Each row is where one point has got to under a steady rotation. How many steps took it there?
The counts run from 0 to 367.
[ 19  26  23   4  15  15  24   2 -13  13  -5  30 -19   4   0 -19   0  -8
  -9   5  16  20  -1  -6  -3  11  -5  22  37   4   2  -4   8 -26  -4 -19
   9  14 -10   1  14   2   8  17  -3  -9  43  37   3 -13 -12  12   1  13
  12  13  41 -27  -1   5  11  -6   7  16] : 155
[ 26  12   2  18  37  19  -5  13  10  -3 -17  15  22  35 -12  -4  10 -23
 -15 -22  25  18   1 -15   0   7  -2  10  15 -18  28   5  15 -14 -13  -5
  11  33 -11  17  18 -11  -8  -7  -1  20  30  18  10 -18  10   3  14 -33
  10 -13  -6   2  11  11   0   8 -12  13] : 241
[  0  32  14   2  34  26  42 -12 -13  21 -37  -7   2  12   7  -5 -10   3
 -23 -18  -8   4  -1 -24  -1   2   2  15  31 -30   1  10  -3 -24 -23 -13
   7  19 -24  -1   9  -9 -12  -8   1   7  28  13   5 -23  21  15   3   0
  14  -3   3 -13  -1   0   5 -10   5   7] : 321
[ 11  20  18  20  12   5  24   7  18   0  -9   9  -3  34  -9  -3   0 -16
 -26   0  27  47   6 -11   4  14 -11  18  26 -16   9   2  30  -8  -5 -17
  27  32   7  12  10  -8  -8  -4   8  12  40   5  -4 -22   4  -6   1  -9
  -1  13   1  -9   1   0 -12   2   6  21] : 259
[  5  24  22   7  22  21  28   7  11  22  -3  34  -8   4  10  -1  -6 -10
  -8 -19  -3  16 -11 -13   5 -16  -7  17  31   4 -22   6   2   3  -8 -34
   1   2 -34   2   9  -5 -18   1  -6  -8  19  36  13  -7   8  -3  -5  -9
  27  11  13 -25  10  22   9 -18   8  24] : 148
[ -1  17  11  -1  18  24  37  -3 -11   8 -26  -5  10  13  11  22   9   2
 -25 -20   7  14  11 -20  -4   4 -13   7  36  -8  32 -11   7 -24  -1   1
  21  22 -15   0  -3  10 -26   5  12   8  37  10  12 -27   2  16   7   4
 -12 -15  -5 -15  13  13  11  -1 -13  27] : 305
[ 17   9  21  27  48  10  31  16  10   9  -4  -3   1   9  14  29   4   4
  -8 -15   9  11  21   0 -17   9 -23  20  37  -1  19  22  -3 -22   4 -21
  19  -9  -9   2  34  -3  -7   2   4  10  18  26  13 -21  -5  -4  19 -17
  -5 -16  -7 -12  -1  20   0   7  -8   4] : 112
[ 20  11   9  27  13  21   5  -1   8  -5  13  34   1  12   7   2  -9  -5
  -3  -9  15   0 -11 -14  -8  -8 -20  18  32  26  10  -2  24 -40  -1 -19
  17  10  -4  -4  18 -11 -18  11  -4   4  30  49   9 -20  -9  -9  10 -10
  11  15  -2 -11  10  10  10   3   2  26] : 162
[  7   3  20   2  15  14  41  -4   1   3 -24  12  -4  13   4   6 -11 -24
 -13 -22 -11   1   9  -8   9 -11 -19   5  39 -13  15  -9  19 -28   0 -10
  31  18 -15  -5  10 -14 -25   8  -3   9  15  35  15  -4  12   0  -5   9
  -1  13   4 -44  18   7 -15 -17   5  14] : 335
[ 11  13  15  34  18  12  11  18  23  -2  19  24  26  18  -3 -10   9 -22
 -11  -8  25  28  -9  -7   8   9 -25  22  11  -8   3  -2  18 -15 -11 -26
  19  28  -6  18  18  -4 -18  -5   6  -7  39  22   8  -3   4   4   6 -19
   9  16   0  -7   7  12 -11  11  -3  31] : 9
[ 14   0   9  10  26   1   8  11   6  18  -6  35   2  26  -1   7  -1 -10
 -21   3  -8  27  -1 -11  11  -8  -2   6  39  23  25   5  35   6   4  -6
  30  15  -4  25  14   0 -19  13  -7  23  43  17  -1 -16  -7  -1   1 -23
  -4   5  17  -4  10   2 -17  -9  13  23] : 228
[ 19  37  21  17  24  25  32   3  20  11   0  29  -7   4   3 -11  -2  -3
  -3 -10   6  17 -17  -2  -2  -8 -24  21  21   0 -19   4   3 -13 -15 -35
  -5   3 -23   0  19  -9  -5  -6  -3 -11  27  38  17  -4   1  -8  10 -13
  25   9   4  -9   1  31  11   5   6  12] : 146
[-12   1  -3  33  19   7  20   7  -2  21  -2  21  17  19  20  15   2 -25
 -17  -7   5   9  -5  -8   4 -12 -10  -1  29  -8   4  -9  15 -15 -14   0
  18   2 -22  15  13  10 -17  -5   1  -8  47  35  12 -15  -7  10   6  -5
   3   4   3 -27  28   4 -13 -11  11  35] : 181
[  1 -11  17  17  29  25  23  16  23  17  -6  19  16  22  14  -2  -3 -27
 -12 -15   5   9   1 -23   6  14   7  26  30 -17  -7  -2  12  -7 -18 -20
  15  19 -22  15  10   3 -10  -7   0  -5  29   8   2  -7  18   4 -21 -27
  45  11  -1 -17   1 -12  -8  -7   4  12] : 13
[  9  24  -4  29  27  10  11   3  -8  24  11  25  15   7  22  16  15  -6
 -15 -18  -2  10 -21 -11   3 -18 -18  17  29   6   6   4   8 -13 -22 -23
   5   1 -26   9  12  13 -25  -4   0   2  44  31   9 -16  -6   3   6 -15
   7  -4   0   4  12  16   7  10   9  39] : 178
[  9  17  13  27  36  31  28  14   9  25 -21  16  11  25   0   7   2  21
 -21  12   6   7   5  -6  -5   5 -12   3  26   3  17 -15   6 -12  -7  16
   5  17   8  14  19   6  -6 -10   8  -4  49  10   6 -23  -6  18  22 -24
  18 -13  16  -8   8   6   9  15   2   5] : 48
[  8  15  19  17  46  17  37  -2  22 -12 -13   4  -2  26  13  -1  -2 -10
   5 -12   9   9   8  -8  -4  17 -22  18  13   2   3   2  11 -35 -11 -42
   5   2 -32  10  19  -4   4  -1  -8 -20  16  43  15  -4   2  -2  13   3
  12   7   5 -18 -12  15  12   5 -13   7] : 143
[ 13  -6   9  15  27   6  11  10  10  17  -7  28   8  30   0   7  -3 -16
 -22   5  -4  27  13  -2  15  -4   0   5  35  19  22  -9  37   4   5   5
  32  13  -3  23  14  -1 -11  10  -2  16  41  22   2 -13  -3   2   4 -26
  -3   3  20 -20  13  -3 -21 -14  13  14] : 229
[  8  25  20  13  16  10  28   9 -13   6 -20   3  -1  11  -1   9   8  -2
 -27  -8  14  26   5 -13 -10   8 -30   8  34 -16  22 -12  10 -31  -6   6
  30  20 -10   0   5   4 -12  -3  17  -1  41  17  15 -24  -3  17  19  10
 -18  -8  10  -8   2   6   7   5  -7  22] : 307
[  1  22  11   5  28  25  39  -7  -7  18 -35  -6   6  16   4  -3 -14  -4
 -22 -21  -3   1  -3 -22   0  -2  -1  11  26 -35  -7   4  -2 -20 -23  -4
  10  25 -29   2  11 -12 -14 -12   2   3  24  22  11 -23  23  16   3  -2
  19  -1   4 -28   5  -2   5 -16   6   7] : 320
[  6  19  14  19  29  16  18  13  16  14  -1  16  -1  11   1   0 -10  -4
  -5 -22  29  17  13   1 -11  -8 -11   1  25 -13  -4  14  -7  -2  -8  -5
  12  11 -15  -1  33 -23  -6  -5   3   7  12  45  22 -26  18   2  24 -22
   7   0   8 -38  24  20   1 -18  -5   6] : 116
[ 21  24   2  23  19   8  10  -7   5  19   1  27  15  14   6 -20  -6 -11
 -12  -2  -9  19 -26 -24   4 -15 -11  18  28   9  -2  -4  18  -5 -32 -10
  16  27 -30   8  18 -12 -25 -14   2  12  32  27  15 -20  21   6   9 -12
  19  14   6   7   2  -7 -13   6  25  19] : 195
[ -4  21  12  15  18  18  32  -5  15   1 -10  -4  18  33   0   5   7 -13
 -17 -15  22  37  11 -16   9  14  -3  22  22 -17  23  11  25  -3  -6 -26
  13  31   2  14   6  -3 -19   3   1  16  48  -2 -12 -27   3  -3  -5 -13
   4   2  -8 -10   4   6 -10  -3  -7  25] : 257
[ 12  21  10  27  20  14  24   2 -25  28  16  14   6  13  21  -5   7  -2
 -14   6   5   7  -6 -17  -4  11  -9  19  50 -18   9   0 -10 -22 -31  -8
  10  18  -7   1  26   4  -1  -9  -1   5  39  17   2 -24   6  18   3   0
  19  -4  15  -9   8  -8 -19  12  19  20] : 186
[  8  21  15  12  24  10  27   0  16   2 -13   2   0  29   4  -6  -5  13
 -11 -15   2   8  16 -10  13  -6 -36  -4  10 -16  17 -18  -5   3 -19  -6
   0  38  -7   4  22 -24 -22 -25   2   6  11  28  34 -12  19  11   7 -15
  15  -3  20 -28  13  -5  -4   2   2  11] : 68
[  8  26  12  -3  34  30  25   0   0  16 -20   0   9   8   6   5  -7 -10
 -11 -26  16  13   6 -17 -16   3  15  13  38 -19   6  20  -7 -10 -17 -15
   8  11 -29   1  18  -6 -14   5  -3  19  21  17   5 -41  25   8  10 -14
  17  -9  -2 -14  17  23   4 -16 -12   7] : 119
[ 16  16  20  32  42  13  28  14  14   5   6   5  -3   6  11  25  -2  10
 -10 -13  15  13  15   2 -18   1 -26   9  35  -2  14  20  -3 -25   3 -19
  23  -2  -4  -1  34 -11 -10  -1   5  10  17  29  11 -22  -1  -5  28 -17
  -4  -4  -8 -15   4  27  -1   8  -7   5] : 113
[  8  -1   8  22  33  12  30  -4   2  14 -18 -14   3  31  20  22  -4   7
 -29 -12  -5   3  17 -19  -2   7 -15  26  36  -9  14  -7  17  -7 -19   1
  22  21 -10   3  10  -4 -15 -17  17  16  24   7  11 -25  10  -2  -6 -12
  18  -9   1  -9  -7 -28  -3   8  10   8] : 62
[  4  31  11  22  34   2  40 -15   4   7 -18 -14   2  16   9  -9 -12   9
 -14  -7  -7  11   9   5  13  -5 -27  12  10  -2   3   2  22 -17 -11 -23
  13  16 -18   1  17 -12 -14   3   4  -1  31  46  19 -10   6   7  10   7
   0  12  29 -35 -11  -6   9  -5   9   4] : 327
[ 16  16  20  13  29  13   9   6 -10  19 -20  27 -37  30   6   3  -1  25
 -29  -5  14  19   8 -16 -17  10   0  12  39  -1   7   4   8  -8   1 -15
  17  16 -11  -7  17  -7  -1  -6  15  11  35  22  11 -30   5  -3  -7  -5
  11 -11  11   0  -5  -8  23  -9  13  19] : 292
[  6  21  18  20  24   5  29   4  15   1  -7   9  -3  34   3   0  -3  20
 -17  -8   3  12  18 -13   7 -10 -41  -7  16 -11  17 -18  -3  -8 -17  -8
   8  36   0   6  21 -25 -17 -27   7   7  14  27  31 -11  17   9  14 -10
   9  -2  19 -19  17  -3  -9  12   5  12] : 67
[  0  33  21   6  25  12  25   1   1   9 -13   6  -9  11   1   0  -7   2
 -22 -10  13  37   9 -25 -19   4   6  12  41  -3   8  18   4 -21 -13 -22
  24   5 -18  18  10  -2  -6   6   2  15  29  12  -2 -34  15   7  26   4
 -15   7  13  -3  15  18  -1 -11  -8  12] : 122
[ 16  26  -7  26  31  14  10   1 -10  22   7  17  22  10  21  11  15  -7
 -12 -17   0   2 -19  -8   2 -13 -17  22  22   6   7   4   4 -14 -20 -25
  -6   4 -33   4  11  15 -22  -2  -4   7  40  36  14 -16  -9   3   4 -14
  11 -12   4   4   2  13  16  16   4  33] : 177
[ 18  28   9  19  31  22  33  -1  11   8  -8 -22   6   3  11  -6  -6  -9
 -17 -15  12  22  15   4  -1   6 -16  36  26   8  -1   9  12  -8 -23 -20
  10   5 -27   0   7   1   0   3   4  13  26  31  16 -28  11   3  25  -9
   9   6  24 -19 -11   1  20   4 -10  -5] : 127
[  7   5   2  25  22   4  14   5  -1  24 -22   3  -1  31   7   8  -9  -1
 -35 -15   8  17  11 -16   5  -5 -13  19  27 -20   9  -9  23   5 -19   9
  25  30 -13  -3   8  -9 -16 -20  24  15  34  18  17 -27   9   3  -8 -16
  12  -3  12 -17   1 -33   1  -1  20  16] : 60
[ 20  14  12  16  51  14  25  -1  14   2 -22  16  16  10  -3   6  -7  -3
   2 -19  -7  -7  -4  -3   2  -6 -17  11  11  12  18  15  18 -34   3 -21
  11   4 -24   7  35 -13 -21  11 -11  -5  15  46  14   0   3   5  15 -12
   1   0   2 -17  -7  27   7  -4  -9   4] : 345
[ -4  34  23  20  27  -1  42 -14 -11  14 -21  -3 -15  14   9  -2  -8  23
 -24   3 -17  22   1 -22  -1  -1 -17  14  29  -7   6  12   7 -26 -16 -25
  19  13  -9  13  14  -9 -11  -5   2   4  35  17   2 -14  11   6   9  12
 -15  11  23 -10   1   5  -2  -5   9  13] : 324
[  6  24  -1  29  13   8  10   5   0   9 -12   6  10  30  -7   5  -2   2
 -27 -14  22  21  -3 -12   3  -9 -19   9  23 -13  23   1  26 -15  -7   1
  17  40  10   4   9 -12 -28  -5  18  15  52  16   1 -32  -4   3   6  -8
  -2  -1   1  -5  11  -2   5  12  11  31] : 57
[ 14  -1   7   9  34   1  21  -5  -2   2   0   6  27  15  13   0  16 -14
  -2 -21 -14   0   3 -17  29   2 -20  31  16  -6  27   7  13 -15 -14 -37
   4  31 -21  14  17  -7 -29  11 -14  11  25  26   6  10  -5  12 -17 -17
  14   4  15 -12   0  -8  -7   5   2  22] : 207
[ 11   8  14  33  16   8   6  23  27   7  11  30  20  18  -5  -9   4 -26
 -14 -15  24  31 -11 -12   7   6 -18  20  13 -12  -5  -7  19  -9 -15 -19
  20  27 -13  13  16  -7 -14 -10   6  -8  34  23  12  -2  11  -1   1 -22
  21  18   3 -11   6   0  -3   5   3  26] : 10
[  7   7  21   8  12  11  40  -4   1   3 -16  16  -9   6  13   9 -10 -19
 -18 -24 -16   7   4 -12  11 -19 -20   8  39  -8   7  -3  17 -24  -3 -18
  32  15 -13  -1  10 -15 -31   8  -1  11  17  29  14  -5  13  -2  -8   3
  -3  19   4 -42  18  11 -17 -15  10  24] : 334
[ 19  19  27 -10  27  27  30   8  11   8 -31  20  -6  20  -8   3   6   3
 -25 -18  -1  34  -1 -30   4   9  -7  23  30  -6  15   0  10  -7   1 -24
  13  32 -20  17  -8   1 -17   4   0   5  32  -2  -1  -6   6   5 -12 -21
  12  -1   4  12  -6  13  17   2 -13  20] : 274
[ 24  23  17  15  23  15  33  -4  -4   6  -1   9  12  14   6 -21   7 -10
 -14   9 -15   9  -5 -13  13   1 -31  10  29   1  19 -22  10 -29 -28  -5
   7  29   0  23   9  -1  -3   0 -14   5  40  15  10   0   4  21  16  -8
  11  12  34  -8   6   0 -18  20   8   4] : 202
[ 18  25   9  11  28  28  19 -11   9   8  -7  14  10  28   6 -13   5  11
  -7 -10   4  13  -4 -18  18   8  -3  35  12  14  12   6  19  -4 -11 -43
 -14  28  -4  12  12  -1 -23   7 -11  12  40  14  -6 -13   5  -5 -18 -22
  29   5  15   1  -9   2  18   9   3  19] : 23
[ 16  21  18  21  34  17  22   6 -18  13 -13   9  -4   7   1  -3  -2  -7
 -13  -2   3   1   5   1  -9   4  -3  11  40  -6  19  12   7 -39  -4 -13
  11   0   7  12  23   1   7  19 -13  12  41  29  -2 -13  -9   9  21  -3
 -13   2  33 -26  12  26   0   0  -2   3] : 355
[ 24  18  26  22  25  33  34  14  13  15  -1  12  -5   5   0  12   7  14
 -16 -19   8   5   6   1  -1   2 -25  26  34  -5   1   6  -1  -8  11 -21
  -7  20   1  -7   8  -1  -8   0   6   2  38  17   8  -6 -23  -1  -8 -32
  33  -8   7 -18  -6   8  30  11  -3  11] : 282
